In the data rows, zero lies at 7.5, halfway between 7 and 8.
Some points:
[12. 11. 11.  9.  8.  9. 10. 10. 10.  9. 11.  9. 12.  9.  8. 12. 10. 12.  7. 11. 11.  8.  9. 11. 10.  7. 11. 11.  9.
  8. 10.  9.]
[ 8.  9.  9. 11.  7. 11.  8. 11. 13.  9. 11.  9. 10. 10.  9.  7. 12.  9. 10.  8.  9.  7. 10.  7. 14. 12. 10. 10. 10.
 11.  8.  6.]
[13. 10.  7.  9. 12. 12. 12. 11. 12. 11. 10.  7. 12.  6.  9.  9. 10. 10.  9.  8. 11.  9. 10. 10.  9. 10.  9. 10. 11.
 10. 12. 10.]
[11.  7. 11. 13. 11. 11. 11.  8. 11. 12.  7. 13. 10. 10.  6.  8.  8. 11. 10.  9. 10. 11. 11.  9.  9. 10. 12. 10.  8.
 10.  8.  9.]
[10.  7. 13. 11. 11.  8.  8. 13. 13.  8. 10.  7. 10.  8.  8.  9. 13.  6.  8.  9.  9. 11.  6.  9.  7.  8. 12. 12.  7.
  8. 10. 10.]
[ 7.  9. 12.  8. 12. 11. 12. 10. 10.  9.  9. 11. 10. 12. 10. 10.  9.  8. 11. 11. 11.  9. 12.  8.  9.  9. 12.  7. 10.
  9. 12. 12.]
[ 6. 10.  7.  7.  8.  9. 10. 11. 10.  8.  8. 10. 13. 11.  7. 12. 10. 11. 12.  9. 12. 11. 10. 10. 10. 10. 10.  9. 11.
  9.  9. 10.]
[ 8.  7.  7.  9. 12.  7.  9.  6. 12. 12.  8. 12. 11.  7. 14. 11. 11.  8. 10.  8. 11. 10. 10. 10. 10. 11.  7. 11.  7.
  8. 12.  9.]
[ 7.  9.  9. 12. 12.  9.  9.  9.  8. 11. 10.  7.  7. 10.  8. 10. 10. 12. 12. 12. 11.  8.  9.  8.  7.  9.  8.  9.  8.
  8. 12.  9.]
[12. 10.  8.  9. 12.  8.  7.  9.  9.  8.  9. 10. 10.  8. 10.  7. 11.  8. 11.  8. 12.  8. 11.  8.  9. 11. 10.  7.  8.
 11.  8. 12.]
[ 8.  9.  6. 11.  9.  6. 10. 10.  9.  8.  7.  9.  9.  8.  9. 11.  9. 10.  7.  9.  8.  6. 11. 13.  9. 10. 12. 11.  8.
  9. 11.  9.]
[ 8. 13.  8. 10. 10.  9.  7. 11.  9. 11.  8. 10.  7. 13. 11. 10. 12.  9.  9. 10.  8. 10. 10.  8. 10.  9.  8. 12. 10.
  9.  8.  9.]
[ 8. 10. 10.  7. 11.  8.  9.  9. 11. 10.  8. 10.  6.  8.  8.  9.  8.  9. 12. 11.  9.  8. 11. 12.  9. 12.  9.  7. 12.
 10.  9.  6.]
[ 7.  8. 10.  8. 11.  9.  9.  8.  8. 11.  9.  6. 12.  8. 10.  7.  7.  8.  9.  9. 10. 10. 10.  9. 11. 10.  8.  7.  9.
 10.  7. 10.]
[12.  7. 10.  8.  8. 12. 10.  9.  9.  8.  8. 11. 11. 10. 11. 11. 10.  9. 12.  8.  7.  8.  7. 13.  8. 10.  7. 10. 10.
  7.  8.  8.]
[10. 10. 12. 11. 10.  7.  7. 10. 11. 11. 10.  8.  8.  9. 12. 11. 12. 12.  7.  9.  8. 12. 11.  9.  7.  8.  7. 11. 12.
 10. 10. 10.]
[ 9. 10.  9.  9.  6.  9. 12.  9.  9. 10.  9.  8.  9.  9.  9.  7. 13. 10. 10. 10.  7. 11.  9. 10. 10.  7.  8. 11. 10.
  9. 12. 14.]
[11. 11. 10. 11.  8.  8. 11.  7. 12.  9. 11. 11.  8. 11. 10.  8.  9.  8. 10. 11.  7. 11.  9.  7.  8.  9.  6.  9. 10.
  8. 11.  8.]
[12. 11.  8.  9.  9.  9.  8. 11.  8.  9. 10. 10. 11. 10.  9. 10.  7.  7.  9. 11. 11. 10.  7. 10. 13.  9.  9.  9. 10.
 11. 12.  8.]
[11.  7.  9.  6. 12.  9. 13.  7. 11.  9. 11.  9.  9. 10.  9. 13. 11.  8.  8. 13.  8.  7. 10. 10. 12. 10.  9. 11. 10.
 10.  6. 11.]
[12. 12.  9. 11. 11. 12. 11. 11.  9.  8.  9. 10. 10.  6. 10.  7. 10. 10.  8.  7.  9. 13. 11. 10. 11. 12.  9.  9.  9.
  7.  7.  9.]
[ 8.  7.  9. 12.  9. 11. 10.  8.  8.  6.  8.  9.  9.  9.  8. 11.  8. 10.  8. 10. 10. 13. 10.  9.  9. 10.  9. 10. 11.
 11. 11. 11.]
[ 8. 13. 12. 12. 12. 10. 10.  9. 12.  6. 13. 12. 11. 10. 14.  9.  8. 13.  9. 11. 10.  9.  9. 11. 10. 10. 12. 11. 12.
 10.  9.  9.]
[ 7. 11.  9. 10.  8. 12.  9.  7.  8. 10.  8. 13.  8.  7.  9. 10. 12.  9.  8. 10. 11.  8.  6.  8. 10. 13.  9.  9.  8.
 11. 12. 10.]
[ 9.  9. 11.  8.  7.  8.  8. 10.  9. 10.  9.  9. 10.  9. 10.  9.  5.  8. 10.  8.  8.  7.  8.  9.  9. 11.  9. 13.  9.
  8.  9. 13.]
[ 8.  9.  9.  6. 11. 10. 10.  8. 10. 11. 13. 10. 12.  8.  8.  6. 11. 11.  9.  9.  5.  9.  9. 12.  8. 11. 10.  8.  9.
 11. 10.  8.]
[ 9. 12. 11. 11. 10. 10.  9.  8.  8.  6. 12.  8.  7. 10.  6. 11.  8.  9. 13.  8. 10. 10. 11. 11. 11.  8.  7. 10.  9.
 11.  9.  8.]
[10.  8.  9.  9. 12.  9.  7. 12.  7. 11. 11. 11. 10.  8.  9. 12. 10. 10. 10.  8.  9.  9. 10. 11. 11. 11. 10.  8. 10.
 12. 10. 11.]
[10.  9. 11. 10.  9.  7.  9.  9.  7.  7.  8. 12. 10.  9.  8. 10. 12. 10. 10. 10.  8.  9. 11.  9. 11.  8. 10.  7. 13.
 11. 11. 11.]
[12.  9. 12. 11. 11.  7. 10. 11.  6. 12.  9.  8. 10. 10. 11. 10.  9. 11.  9. 11.  9.  8.  9.  9. 10. 10.  7. 11.  9.
 10. 10.  9.]
[ 8. 11.  9.  9. 10.  8. 11.  9.  7. 10. 10.  9. 11. 10. 10.  7. 11.  9. 13.  6. 13.  9.  9.  9.  8.  8. 11. 10. 11.
  9.  9. 11.]
[12. 12.  7. 11.  9. 11.  8.  9.  9. 11.  8.  7. 10. 14. 10.  8. 11.  8.  6.  8. 10.  9.  8.  8.  9.  9.  9.  9. 11.
  8. 10. 10.]
[ 9. 11.  8.  8.  9.  7. 12. 10.  7. 11. 10.  9.  8.  9.  8.  9. 12. 11.  9. 10. 11. 13.  8.  8.  8. 12. 12. 10.  7.
 11.  6.  8.]
[ 9.  7.  6.  7. 11.  7.  7.  8.  8.  8. 10.  9.  9. 12. 10.  7. 10. 11.  8. 10. 10. 10.  7.  7.  8.  9. 10. 10. 10.
  8.  8.  8.]
[10.  8. 11.  9.  8. 10.  7.  6. 10.  9.  9. 10. 10. 12. 10. 11. 10.  9. 10. 10. 10. 10. 11. 10. 11.  9. 12.  8.  6.
 10.  9.  7.]
[12.  8. 10.  9.  7. 12.  9.  8. 11.  8.  8.  9. 10.  8.  9.  8.  7. 11.  7. 10. 10. 10. 11.  7. 11.  8. 12. 10.  9.
 12. 12.  9.]
[10.  8. 10. 10. 10.  9. 10. 11. 10. 10.  8. 12.  8. 11.  7.  7.  8.  8.  8. 11. 12. 12. 12. 12.  9. 10.  9. 11.  8.
 11. 10.  9.]
[ 7. 12.  8.  9. 12. 12.  9.  8.  8. 10.  9.  8. 11.  8.  8. 10. 10.  9.  6.  7. 11.  7. 11. 12.  9.  9.  8. 10.  8.
  9.  9. 10.]
[10. 10. 12.  7.  6.  9. 12. 11.  9.  9.  9.  7.  7.  9. 10. 11. 11. 10.  8.  9. 13. 11.  9.  8.  8. 10.  8. 10. 11.
  9. 10.  7.]
[ 8.  9.  9. 12.  9.  9. 13. 12.  8. 10. 11. 11. 11.  9. 10. 11.  8.  7.  6.  9.  6.  9.  9.  6.  7.  8.  8.  5.  9.
 10.  8.  8.]
[ 7.  8.  9. 12. 10. 11. 12. 10. 10. 13. 10. 11.  9.  9. 12.  7.  9.  6.  8. 11. 12. 11.  9. 13. 12.  6. 11.  7. 10.
 10.  9.  8.]
[ 9.  9.  7. 11. 10. 10.  8.  9.  7. 11. 12.  9. 11.  9. 11. 12. 11.  9. 12.  8.  9. 11. 12.  8. 10. 12. 12. 11.  9.
  6. 11.  8.]
There is one direction along which these points spread out most. Take the direction at right angles to it along which they spread out most. Then take the direction at right angles to both along which they spread out most. Go by this last direction. How far along it is each point below, from 0 to 99? 50 is the average, and the first point above lies past it. One standard deviation of the points above along it is 16.
[10.  9.  9.  8.  9.  7.  9.  7. 13. 10. 10. 10.  7.  7.  8. 12.  7.  9.  8.  5.  8. 11.  8.  8. 10.  7. 11. 10. 12.
  8.  9. 10.] 54
[11.  8. 11.  8.  9.  8.  9. 11. 11.  9. 13. 11.  7. 12.  9. 10.  7.  9.  9. 10. 11.  9. 10. 11. 11. 12. 11.  8.  9.
  8. 10. 12.] 38
[ 9. 10.  9. 10.  9. 13.  7. 11.  9. 10.  9. 12.  8.  8. 10. 11.  8. 11. 10. 13. 10. 10.  7.  8.  9.  8.  7. 10. 11.
  8.  8. 12.] 41
[ 9. 11.  8. 10. 10. 11. 10. 12. 12. 11.  8. 11.  9. 12.  9. 10.  8.  8. 13. 11.  9. 11.  9.  8.  8.  7.  8. 12.  6.
 14. 12.  9.] 41
[11.  9.  9.  9.  8.  9.  8. 10.  9.  7. 10.  8.  8.  9. 12.  9.  9. 11. 10. 12.  7. 12.  9.  9. 12.  7. 11.  8.  6.
  7.  9.  8.] 48
[10. 11. 11. 11.  9.  9. 11. 10. 12. 13.  8.  9.  9. 10. 13. 11.  9. 12. 10. 11. 10. 10. 10.  9.  9. 10. 11.  8.  8.
  9.  7. 10.] 54
[11. 11. 10. 11.  9.  8.  8.  8.  9. 10.  9.  7. 11. 11. 10.  9.  7.  8. 11. 12.  9. 12.  8. 10.  9. 12. 12. 11. 12.
  8. 10. 10.] 44
[ 8.  9. 10.  7. 10. 11. 12. 13. 10. 11.  8.  8.  7. 11. 10.  7.  7. 11.  7. 10.  9.  8. 11.  9. 10. 10.  7. 10.  9.
  8. 12. 11.] 55
[ 8.  8.  9.  9.  5.  8.  7.  9.  8. 10. 12. 10. 10.  7. 10.  9. 10.  9. 10. 12. 11.  8. 13.  9.  6. 10.  9. 10. 10.
 11.  8. 11.] 36
[ 9.  8.  8. 11.  9. 11. 12.  8.  8.  8.  9.  8.  6. 10. 12. 10.  8. 10. 12. 10.  8.  9.  7.  9.  7. 10. 12. 10. 10.
 13.  7.  8.] 34
[ 9. 10. 10.  8. 10. 11.  9. 12.  7. 10.  9. 11.  8.  8. 10.  7.  9.  8.  9.  8.  8.  8.  9.  7.  7.  7. 11. 12. 11.
  7. 10.  6.] 58
